In the rows, zero is written as 128.
The rows below come in pairs that one turn or mirror swaps. Which row does each named row swap with?
Q_515: [138 128 113 113 122 116 140  86 146 150 123 112 150  97 113 139 142 105
 111]
Q_957: [109 140  98 145 115  93 115 108  91 131 124 116 129 112 136 162 122 140
 147]
Q_763: [119 133  89 126 108 158 143  88 134 141  94 128 155 120 146 140 139  96
 137]
Q_186: [109 132 106 125  89 133 111  97  84 140 110 109 143 104 142 154 116 117
 173]
Q_736: [109 129 114 135 129 128 125 124 137 147 135  99 133  91 133 101 111  86
 159]
Q_860: [104 158 111 151 116 124 118 100 157 124 122 143 116 130 130 133 117 119
 155]
Q_345: [100 113  86 165 104 129 109  87 117 129 128 132 122 105 122 177 136 131
 126]
Q_890: [ 99 107  91 177  92 126 116  89 109 141 126 123 124 100 124 163 131 136
 128]
Q_452: [103 119  93 121 104 138 120  74 162 166 126  95 134 120 129 115 147 136
 167]
Q_893: [129 155 121 133 154 121 100  80 106 136 128 110 128  81 140 135 105 124
 148]
Q_882: [101 162 117 156 116 141 115 101 149 129 133 134 115 131 119 119 133 115
 151]
Q_544: [119 136 125 124 148 117  99  77 101 139 122 103 129  95 146 138  96 121
 140]
Q_662: [123 114  86 120 118 151 126  81 147 136  89 121 150 119 130 113 159  97
 140]
Q_21: [103 106  67 127 123 125 101  77 121 156 155 129 147  84 124 143 129 105
 138]
Q_134: [144 134 110 127 119 119 135  84 144 155 123 111 143  86 118 149 141 101
 109]
Q_320: [100 163 103 159 112 144 121  97 153 133 122 113 121 139 122 128 132 118
 156]
Q_816: [110 108  86 113 110 108 115  70 135 113 118  73 129  84 143 137 151 118
 151]
Q_848: [100 107  86 109 105 107 120  79 137 117 119  78 131 101 147 145 159 107
 150]
Q_262: [117 121 100 124 104 121 138  73 161 155 137  97 129 112 131 112 151 149
 161]
Q_640: [119 108  59 129 119 116  96  85 130 156 150 118 146  85 134 144 120  98
 131]
Q_926: [127 156  90 131 129 141 130  86 125 132 109 144 114 134 122 119 123 110
 129]
Q_759: [102 114  90 173 104 110 100  86 109 138 132 126 114 102 119 161 146 119
 121]
Q_602: [107 123  98 118  98 134 131  77 161 166 132 102 134 113 133 108 142 140
 160]
Q_334: [107 139 121 139 120 129 115 112 138 140 142  92 129  92 145 100 118  83
 156]
Q_833: [106 149  94 142 112  92 122 118  93 134 135 117 136 104 126 164 123 128
 147]
Q_660: [ 99 131 112 142 126 130 121 124 130 135 139  92 135 102 142  96 123  83
 148]
Q_776: [130 139  85 143 130 142 141  92 125 140 115 143 114 134 125 122 123 101
 125]
Q_391: [115  95 125 138 131 135 116  65 126 126 117 137 141  97 141 115 141 101
 182]
Q_46: [127 102 124 136 137 133 121  66 143 132 124 128 140  89 143 112 147 112
 181]
Q_897: [116 102 117 136 138 139 125  71 140 134 121 133 138  96 147 106 155 105
 176]
Q_291: [ 89 157 114 158 131 130 119  99 145 139 124 124 103 125 118 126 142 106
 153]
Q_810: [110 109  66 119 112 129 108  79 133 158 143 138 134  85 133 145 125  89
 131]
Q_713: [102 157 119 161 113 146 121 107 142 118 122 119 112 132 117 135 132 115
 156]
Q_757: [128 142  91 138 127 135 145  88 136 137 109 146 119 135 115 121 134 109
 126]
Q_821: [130 103 104 130 131 129 118  63 138 130 122 145 143  95 132 100 139 114
 178]
Q_792: [112 101  99 159 103 119 103  57 119 125 114  98 161  90 151 111 122 129
 143]
Q_720: [108 108  99 125  91 101 108 101 103 124 105 118 122  96 145 147 128 123
 185]
Q_753: [113 108  92 157  85 109 113 102 123 129 124 132 109 105 127 161 123 128
 118]
Q_215: [109 110  87 117 113  93 121  93 130 118 118  73 128  93 155 130 149 128
 150]
Q_351: [ 97 112  86 166  99 116 105  93 113 135 133 127 118  98 129 164 136 134
 114]
Q_861: [124 156  88 128 138 134 128  89 121 135 127 133 113 137 120 120 117 109
 123]
Q_489: [103  98 100 171 102 118 103  74 118 134 109  99 159  89 142 113 124 133
 149]
Q_465: [121 119  79 128 111 130 128  89 155 122  92 140 135 124 148 122 149  94
 155]
Q_96: [110 133 105 141 110  94 128 120  94 140 123 123 137 100 133 164 133 135
 133]
Q_635: [ 98 113 107 121 111 115  96  97  93 137 103 100 144  91 142 146 135 131
 177]
Q_81: [113 131 104 145 123  94 134 115  91 138 136 126 140 101 123 156 126 131
 127]
Q_417: [146 130 103 121 127 124 138  91 137 150 127 107 132  85 122 143 151 110
 105]
Q_608: [106 109  95 165 100 116 103  70 117 132 112  97 161  90 154 108 117 139
 145]
Q_3: [106 104  71 126 115 122 105  74 129 155 154 129 142  71 134 147 130  99
 128]
Q_630: [105 143 118 141 116 118 115 125 125 134 135  98 135  90 148 113 115  78
 156]
Q_178: [103 111  85 115 103 103 104  74 123 116 123  78 133  83 142 135 157 115
 153]
Q_725: [114 107  97 168 112 111 113  60 122 124 116 104 147  89 146 106 119 147
 147]
Q_880: [103 119 110 113 104 131 134  75 162 160 132  95 136 109 140 114 142 137
 168]
Q_632: [123 150 126 129 146 123 104  79 113 147 121 102 121  90 142 140  97 115
 146]

Q_178 swaps with Q_897
Q_186 swaps with Q_763
Q_725 swaps with Q_262
Q_861 swaps with Q_81
Q_890 swaps with Q_320
Q_465 swaps with Q_720

The rows below come in pairs that one turn or mirror swaps. Which row does each named row swap with?
Q_118: [157 111 151 141 160 172 148 132 142 127 161 128 125 136 140 140]
Q_247: [151 141 129 113 137 142 150 143 132 123 151  99  94 164 112 144]
Q_789: [155 122 126 126  98 140 117 149  93 138 125 151 110 146 144 128]
Q_524: [154 139 155 120 128 161 113 147 129 133 146 143 131 139 150 104]
Q_889: [107 117 142 135 128 128 149 161 116 146 140 110 130 134 150 144]
Q_24: [158 113 148 130 161 174 138 141 138 125 159 129 132 130 138 127]
Q_824: [144 145 151 120 127 152 102 147 123 134 142 144 130 135 149 110]
Q_443: [ 89 149 126 125 116 136 129 121 143 138 132 119  95 145 113 132]
Q_114: [142  91 141 143 123 177 121 116 137 114 112 141 132 139 143 118]
Q_788: [157  93 122 123  99 132 134 147  97 134 128 136  94 152 131 140]
Q_565: [109  99 164 127 127 149 135 137 133 142 126 120 139 135 157 110]
Q_412: [155 104 156 136 160 178 141 140 141 126 154 130 125 132 138 132]
Q_389: [111 135 134 145  95 145 144 110 118 127 117 130  85 158 126 153]
Q_147: [111 107 162 128 129 137 134 143 132 149 125 114 137 137 163 122]
Q_670: [125 124 138 151 101 152 157 110 106 127 122 124  88 159 116 153]
Q_166: [149  64 133 110 128 142 149 143 127 127 143 122  98 148 131 140]
Q_95: [157  97 115 134 137 186 110 137 135 112 143 125 115 139 121 127]
Q_15: [139 107 156 106 123 148 150  99 138 126 134 157  92 155 119 110]
Q_84: [136 101 140 117 129 166 138 106 128 128 145 175  95 133 124 114]
Q_184: [115  98 153 133 118 158 123 115 135 128 107 129 141 143 156 113]
Q_193: [153  72 127 109 119 131 147 135 122 127 136 124  91 152 118 136]
Q_250: [154 134 116 129 138 152 145 146 126 124 153 105  95 154 102 154]
Q_747: [ 95 148 122 132 103 134 136 123 130 137 130 115  95 143 110 136]
Q_654: [114 106 162 131 114 151 126 125 139 133 111 126 139 147 159 111]
Q_477: [133  92 143 137 116 180 106 113 130 122 119 134 135 135 144 117]
Q_173: [136 117 122 128 133 166 133 134 112 137 150 176 100 116 133 129]
Q_859: [112 120 147 137 128 132 140 165 112 151 138 110 130 139 152 145]
Q_104: [ 92 124 123 108 136 148 132 122 159 132 145 117 113 130 116 120]
Q_786: [ 96 151 124 124 109 135 134 115 134 138 125 121  94 151 119 135]
Q_773: [123  94 154 131 115 168 112 118 134 127 111 135 129 146 159 119]
Q_405: [155 131 112 135 130 157 137 145 129 126 147 107  90 148 104 159]
Q_653: [156 112 140 152 134 165 174 129 115 124 151 127  93 144 125 156]
Q_274: [112 106 165 128 124 138 128 135 130 140 121 123 140 143 165 118]
Q_208: [ 98 128 131 109 135 150 129 114 164 135 147 115 107 132 115 124]
Q_938: [135 117 109 131 138 161 130 143 119 133 158 163 100 113 128 144]
Q_502: [133 127 124 155 106 155 157 117 113 122 111 130  90 159 119 153]
Q_41: [104 141 127 145 100 140 144 111 117 129 112 127 100 156 122 143]
Q_312: [153 135 150 124 155 166 127 148 137 123 161 133 135 135 146 122]
Q_32: [148 145 148 110 117 135 154 131 129 132 140 115  86 173 112 125]
Q_902: [155 128 108 132 138 163 129 146 129 125 147 106 100 157 108 156]
Q_538: [129 121 110 129 129 165 134 135 118 131 160 167  93 118 126 142]
Q_985: [148  68 130 110 141 142 154 141 131 129 144 123  96 145 122 142]
Q_39: [139 137 157 105 123 129 156 122 130 132 135 111  87 170 116 126]
Q_863: [ 99 150 129 137  97 141 140 117 127 135 115 126  98 156 124 138]

Q_502 swaps with Q_114
Q_95 swaps with Q_653
Q_118 swaps with Q_902
Q_84 swaps with Q_788

